In the rows, zero is written as 128.
Rotation paths and how fast each direction turns (degrees a step):
Each turn is a multiple of 5 degrees from 10 to 175, or 0.
Each row of a path follows its step; steps can be skipped.

step 0: [128 134 125 135 125 119 128 123 133 140 138 137 128 130 131 131 128 129
 126 123 137 132 137 119 138 128 127 131 125 119 122 126 129 127 123 117
 135 122 123 124 129]
step 3: [126 131 129 130 132 128 119 132 123 122 137 125 129 130 132 134 126 130
 133 139 131 130 140 120 139 133 136 123 121 120 125 132 128 138 128 123
 129 137 139 127 127]
step 6: [131 134 124 133 128 121 133 132 121 124 133 124 134 141 139 126 126 126
 136 131 126 130 120 123 122 128 128 135 120 132 112 133 129 130 128 128
 136 130 135 123 132]
step 8: [133 128 140 123 134 121 124 123 119 125 126 140 135 131 140 123 122 134
 123 130 134 130 129 131 135 125 130 126 124 117 131 131 137 134 130 124
 137 120 130 128 126]
step 11: [133 128 122 142 126 119 131 123 124 130 125 132 127 134 130 129 134 127
 132 127 138 141 131 128 137 121 125 132 118 125 131 130 134 130 124 120
 127 133 138 123 133]
step 12: [120 130 125 132 125 129 141 127 134 124 131 124 121 132 132 119 136 130
 131 129 124 136 133 118 119 115 132 126 128 128 132 131 127 114 122 127
 127 130 124 123 124]
step 13: [125 126 131 121 129 129 123 126 133 125 131 136 121 130 140 137 130 126
 126 132 135 136 128 128 138 122 127 128 139 118 132 122 133 124 123 121
 120 128 124 125 116]
step 14: [127 118 120 135 135 136 125 128 129 131 131 126 125 139 134 129 118 135
 124 137 125 134 132 115 130 124 133 138 122 121 126 132 124 137 126 125
 126 133 132 127 125]
step 15: [114 128 123 121 119 135 123 127 135 133 136 122 115 122 128 117 128 128
 129 134 127 122 135 128 126 132 133 135 130 131 122 125 130 130 116 124
 126 130 129 134 124]
step 16: [130 127 128 134 121 124 123 123 122 126 136 143 119 130 128 135 130 129
 132 130 136 128 130 124 130 138 126 130 122 122 116 124 140 138 124 130
 127 124 124 130 125]
step 18: [121 130 141 119 126 126 126 127 134 121 139 126 128 129 135 130 131 127
 127 126 134 120 119 120 130 132 127 120 131 129 121 128 129 117 121 132
 135 123 133 136 120]
Speeds:
[126 128 128 130 126 129 131 128 127 128 129 126 129 131 127 126 129 130
 130 127 126 127 129 129 127 127 127 131 129 123 128 129 127 129 132 131
 127 129 131 128 129] -> 135
[129 129 130 131 127 130 130 131 128 129 128 127 129 128 127 127 126 125
 127 131 126 127 127 125 125 128 129 129 125 129 130 131 129 127 128 126
 126 129 127 127 129] -> 135
[127 127 126 131 126 125 130 126 128 129 128 129 128 126 125 126 128 127
 128 127 128 128 127 129 128 129 128 132 128 130 124 126 126 129 128 125
 127 127 127 128 130] -> 70
[127 127 127 128 128 128 126 126 132 131 129 128 125 128 126 130 128 132
 127 128 127 130 127 125 128 127 128 129 130 127 128 128 132 127 128 126
 126 131 126 129 130] -> 25

step 0: [131 125 127 126 121 128 132 138 131 121 129 125 116 138 132 131 137 127
 122 123 125 122 133 132 125 125 128 132 135 123 130 121 128 128 129 123
 118 126 130 131 133]
step 4: [135 130 125 124 121 123 139 122 136 133 121 126 122 129 125 121 129 132
 127 131 125 129 133 128 129 134 129 128 128 121 132 127 132 117 137 126
 124 128 133 136 130]
step 5: [134 119 126 126 124 135 127 133 131 124 121 132 125 132 130 132 124 132
 131 125 125 127 137 132 137 138 117 131 133 122 130 126 131 120 128 133
 125 128 126 131 134]
step 7: [135 126 126 120 119 126 137 131 129 134 129 127 117 127 129 122 133 127
 127 126 120 131 130 137 131 130 134 134 131 127 130 116 130 124 127 131
 126 128 129 136 136]
step 9: [131 120 130 143 122 124 137 133 136 125 123 124 129 130 127 134 134 125
 124 133 127 136 132 128 134 134 134 129 124 125 132 122 129 123 130 129
 127 126 125 129 133]
step 11: [135 133 131 135 123 124 133 126 128 130 124 132 125 130 122 126 122 126
 130 128 128 132 136 126 133 131 119 132 130 129 128 125 137 125 143 133
 129 127 132 137 135]
step 12: [133 115 123 136 128 120 132 129 130 124 123 133 123 130 130 137 126 129
 128 130 122 134 134 131 135 130 127 134 129 122 132 127 139 124 122 130
 125 127 129 135 127]
step 13: [124 129 131 126 119 120 134 132 130 117 130 125 113 132 131 126 127 128
 123 132 121 132 132 127 132 130 121 130 137 127 135 123 128 132 131 132
 127 124 125 130 128]
step 16: [129 133 133 139 127 124 136 130 134 121 128 123 116 124 138 129 136 127
 127 133 131 130 133 125 130 127 129 128 129 130 135 120 133 127 134 129
 122 119 126 130 131]
step 17: [132 123 134 127 124 121 134 127 141 126 128 128 124 123 124 123 128 127
 127 129 121 120 136 129 135 134 132 130 132 134 125 134 136 122 132 127
 120 129 126 134 133]
step 18: [128 121 128 139 130 135 127 130 130 120 130 130 124 133 125 128 124 121
 130 125 127 129 133 126 136 128 122 132 139 131 137 129 135 122 139 133
 128 131 128 133 133]
Speeds:
[126 126 131 131 130 129 126 127 130 128 126 127 128 131 132 132 127 129
 128 129 126 131 125 129 128 128 127 129 126 127 128 127 128 127 128 128
 128 128 128 127 128] -> 110
[125 128 125 128 127 129 126 127 128 126 128 126 128 132 130 126 129 127
 128 126 128 127 130 127 128 128 124 127 129 131 127 127 130 131 129 130
 129 129 125 128 127] -> 145
[128 130 128 128 130 124 130 128 127 125 128 128 128 127 127 132 124 128
 126 127 126 129 130 128 128 125 129 127 130 129 125 126 131 129 128 128
 131 127 127 126 129] -> 20

step 1: [134 123 128 119 117 131 127 125 122 134 137 123 127 125 125 123 136 124
 127 128 126 128 129 124 137 135 121 135 129 122 126 127 130 128 128 127
 135 131 124 132 131]
step 2: [126 133 135 119 130 130 129 131 127 129 128 132 128 130 126 127 134 126
 129 132 134 123 127 121 127 143 126 128 134 123 139 135 128 133 128 138
 126 123 125 127 126]
step 4: [134 121 120 134 128 125 127 133 125 131 130 125 125 129 130 129 127 128
 128 126 124 121 125 122 125 117 139 121 127 132 125 134 122 138 135 124
 128 132 125 125 128]
step 5: [132 133 121 133 129 127 125 136 123 126 121 126 125 130 135 131 124 130
 128 124 130 136 138 124 119 129 130 125 123 128 127 123 125 132 134 125
 126 120 129 138 127]
step 7: [124 126 122 130 132 129 133 128 130 134 132 131 133 126 124 125 124 116
 128 129 128 128 126 129 131 117 119 140 128 127 129 132 139 129 123 131
 130 131 131 131 124]
step 8: [128 131 129 120 132 136 130 126 131 135 131 126 132 138 123 125 124 129
 124 126 125 122 131 138 128 129 124 128 132 125 129 119 131 124 129 133
 129 129 121 132 115]
step 9: [135 129 135 128 127 133 130 116 132 122 126 129 125 126 127 125 126 137
 125 131 118 130 128 133 135 132 133 123 140 122 134 131 127 127 128 130
 130 130 125 126 128]
step 10: [126 123 128 132 121 129 134 127 129 122 131 130 123 122 130 128 129 138
 128 130 129 123 120 128 129 129 130 137 139 136 130 125 122 139 129 129
 129 123 134 127 133]
step 11: [128 126 128 125 129 126 129 136 130 118 125 122 121 137 129 133 130 132
 126 121 142 124 125 121 130 130 126 129 125 138 128 123 123 127 130 124
 130 133 130 123 126]
step 13: [129 125 128 125 128 127 125 131 127 140 122 120 132 119 132 122 140 120
 129 129 126 126 127 126 122 135 126 127 126 126 124 133 133 133 121 127
 125 122 130 133 129]
step 16: [133 124 128 131 122 129 134 136 126 128 122 127 122 127 119 122 112 133
 125 128 117 125 127 131 126 126 129 130 125 126 123 131 128 131 138 129
 125 127 129 131 128]
Speeds:
[130 126 125 128 127 126 127 130 128 128 129 127 131 126 130 128 128 127
 127 128 129 125 126 126 129 127 126 130 129 129 127 125 129 130 131 129
 130 130 126 130 127] -> 115
[126 127 128 128 128 130 131 130 128 125 127 127 130 130 126 132 128 130
 128 131 127 126 130 128 129 129 130 127 130 127 126 127 130 132 130 128
 128 129 127 127 131] -> 55
[129 127 125 129 125 128 131 128 128 126 130 129 129 127 128 126 129 124
 129 127 126 128 126 128 128 127 132 129 129 125 127 129 128 128 125 126
 129 129 127 128 130] -> 125
[128 128 128 129 124 123 129 127 128 128 126 128 132 129 128 127 129 129
 124 129 127 130 129 128 129 130 125 126 129 127 129 129 126 129 127 127
 127 125 128 129 127] -> 95

step 0: [126 127 132 128 132 131 126 120 128 131 121 137 132 118 117 131 125 129
 127 130 121 126 124 131 123 130 128 131 127 123 124 135 143 119 119 134
 125 123 125 137 123]
step 2: [121 133 130 129 130 137 136 131 138 131 131 131 139 126 128 136 126 139
 128 125 127 132 135 131 132 126 134 133 125 126 131 123 126 130 132 117
 146 127 127 129 129]
step 3: [127 125 127 124 125 131 132 124 123 133 124 139 133 126 119 120 127 132
 135 141 130 129 123 126 121 131 128 132 121 128 123 135 127 137 122 130
 138 127 130 140 124]
step 4: [133 135 128 120 133 127 125 131 137 130 125 134 128 112 135 124 127 125
 130 134 123 123 124 125 128 121 132 135 140 132 129 128 121 135 131 134
 120 122 134 130 129]
step 6: [133 128 133 133 122 136 135 129 127 129 125 139 133 125 122 123 141 124
 125 132 128 135 127 120 126 135 135 121 122 135 129 132 131 131 117 117
 127 126 130 133 129]
step 8: [127 131 128 123 132 119 119 123 134 126 130 131 135 133 127 131 122 125
 131 128 127 127 126 135 125 117 118 121 122 128 127 126 126 141 123 122
 136 118 126 136 135]
step 10: [126 121 141 117 130 128 126 135 133 133 137 127 130 129 133 124 130 131
 135 120 130 132 127 117 121 125 142 131 125 127 116 131 130 128 128 131
 124 127 135 128 128]
step 11: [125 124 138 129 132 123 127 135 138 133 122 132 133 125 129 119 126 111
 125 124 134 128 127 131 117 129 122 118 128 126 132 126 123 131 123 124
 134 128 128 126 138]
step 16: [133 127 127 130 133 114 126 135 128 137 131 125 124 126 131 116 127 125
 124 118 135 129 116 127 133 125 129 133 132 131 131 132 142 130 120 126
 129 124 131 127 127]
step 17: [131 131 131 135 134 128 127 135 131 122 129 129 140 124 121 130 116 131
 124 121 130 128 126 125 135 131 124 121 125 122 122 129 130 116 123 135
 123 126 134 121 139]
step 18: [130 129 123 125 134 130 130 131 127 135 127 130 129 129 129 133 127 125
 141 130 123 137 133 123 126 136 121 124 121 124 120 117 134 130 118 124
 127 136 119 117 126]
Speeds:
[126 127 129 129 127 128 129 126 130 126 130 132 128 129 126 127 125 127
 128 127 128 131 128 132 129 130 126 124 129 126 130 130 128 128 128 129
 129 129 131 129 128] -> 125
[128 126 128 129 129 126 127 129 127 128 128 129 128 127 130 131 129 129
 128 124 131 130 128 131 127 125 129 131 126 126 131 127 126 127 127 128
 130 126 129 128 129] -> 125
[127 132 126 127 126 127 125 128 128 132 128 127 127 128 128 129 126 131
 129 130 130 129 128 128 128 127 130 125 127 127 128 133 125 131 129 128
 128 129 127 127 127] -> 65
[124 130 131 128 126 131 128 128 126 128 126 131 125 128 129 129 128 131
 127 131 126 125 129 129 128 127 128 130 129 128 130 127 129 127 129 128
 129 126 127 131 129] -> 10
[129 126 127 129 130 129 130 127 123 129 129 128 128 128 130 129 125 127
 128 129 128 128 129 127 127 128 130 129 130 129 127 133 130 127 128 125
 130 126 130 128 128] -> 110
[130 127 127 133 129 134 126 127 129 129 129 129 129 129 130 128 128 128
 128 127 127 127 130 126 130 124 129 128 129 126 128 128 129 129 130 131
 128 129 128 127 128] -> 140

step 0: [132 143 124 129 128 135 124 123 133 131 131 133 128 125 126 132 128 124
 129 125 129 126 132 133 130 131 131 133 133 143 125 133 114 122 119 121
 133 129 134 128 128]
step 1: [130 133 122 133 129 130 118 120 131 138 125 138 126 130 135 128 122 126
 129 133 132 114 127 129 128 128 128 126 130 132 130 136 120 122 129 130
 120 135 136 127 134]
step 2: [135 130 121 131 132 126 110 126 133 126 132 130 130 137 134 124 126 121
 120 138 133 127 126 125 136 128 131 133 126 125 135 131 125 130 120 122
 126 129 132 130 133]
step 3: [129 131 124 126 136 122 123 125 136 127 129 139 127 132 123 131 124 125
 128 146 133 135 129 134 135 121 127 121 126 134 125 130 129 134 126 122
 122 128 127 134 127]
step 4: [126 133 136 135 124 122 126 130 136 133 123 128 123 126 127 127 128 126
 131 147 125 133 116 126 128 126 128 127 125 127 120 134 128 128 120 125
 128 138 128 134 129]
step 6: [132 130 136 123 135 132 125 126 131 129 138 121 125 119 130 130 132 123
 130 135 125 128 129 128 132 132 119 125 126 138 120 125 122 127 114 133
 130 125 137 129 124]
step 7: [125 133 124 134 137 132 133 128 137 135 135 130 130 130 132 130 129 126
 129 128 126 117 124 127 129 136 124 120 119 134 119 127 120 128 129 136
 131 134 138 132 125]
step 8: [136 132 124 133 126 130 121 133 127 132 131 133 137 129 124 128 123 120
 131 126 131 117 130 122 133 135 124 131 121 125 124 128 121 129 124 123
 140 132 140 135 129]
step 12: [128 128 131 121 127 134 124 119 132 127 130 126 133 130 127 123 128 128
 131 145 131 134 126 128 132 122 133 135 119 140 125 122 127 130 117 124
 129 129 125 135 132]
step 13: [127 139 136 127 135 125 131 125 136 133 129 125 125 129 121 127 126 131
 128 136 130 121 125 135 127 126 131 133 122 142 115 132 132 130 125 134
 123 136 127 133 133]
step 16: [124 133 127 130 130 133 121 128 134 136 133 132 119 133 121 126 128 123
 124 130 128 124 125 126 122 127 119 124 129 133 126 131 114 134 124 122
 133 131 138 135 118]
Speeds:
[127 128 130 126 128 128 125 129 129 126 130 125 128 131 130 131 126 128
 129 128 127 125 129 127 131 129 129 125 128 128 130 129 129 128 126 129
 124 128 128 125 125] -> 85
[130 128 128 128 129 129 129 130 127 127 125 126 125 125 130 127 128 127
 128 127 130 128 128 129 128 127 126 129 132 128 129 128 127 125 126 130
 126 130 131 124 131] -> 80
[126 132 126 128 128 130 129 128 128 130 130 129 126 126 127 130 125 131
 126 128 127 132 128 127 126 128 128 126 130 130 126 128 128 131 126 130
 126 130 129 127 127] -> 115
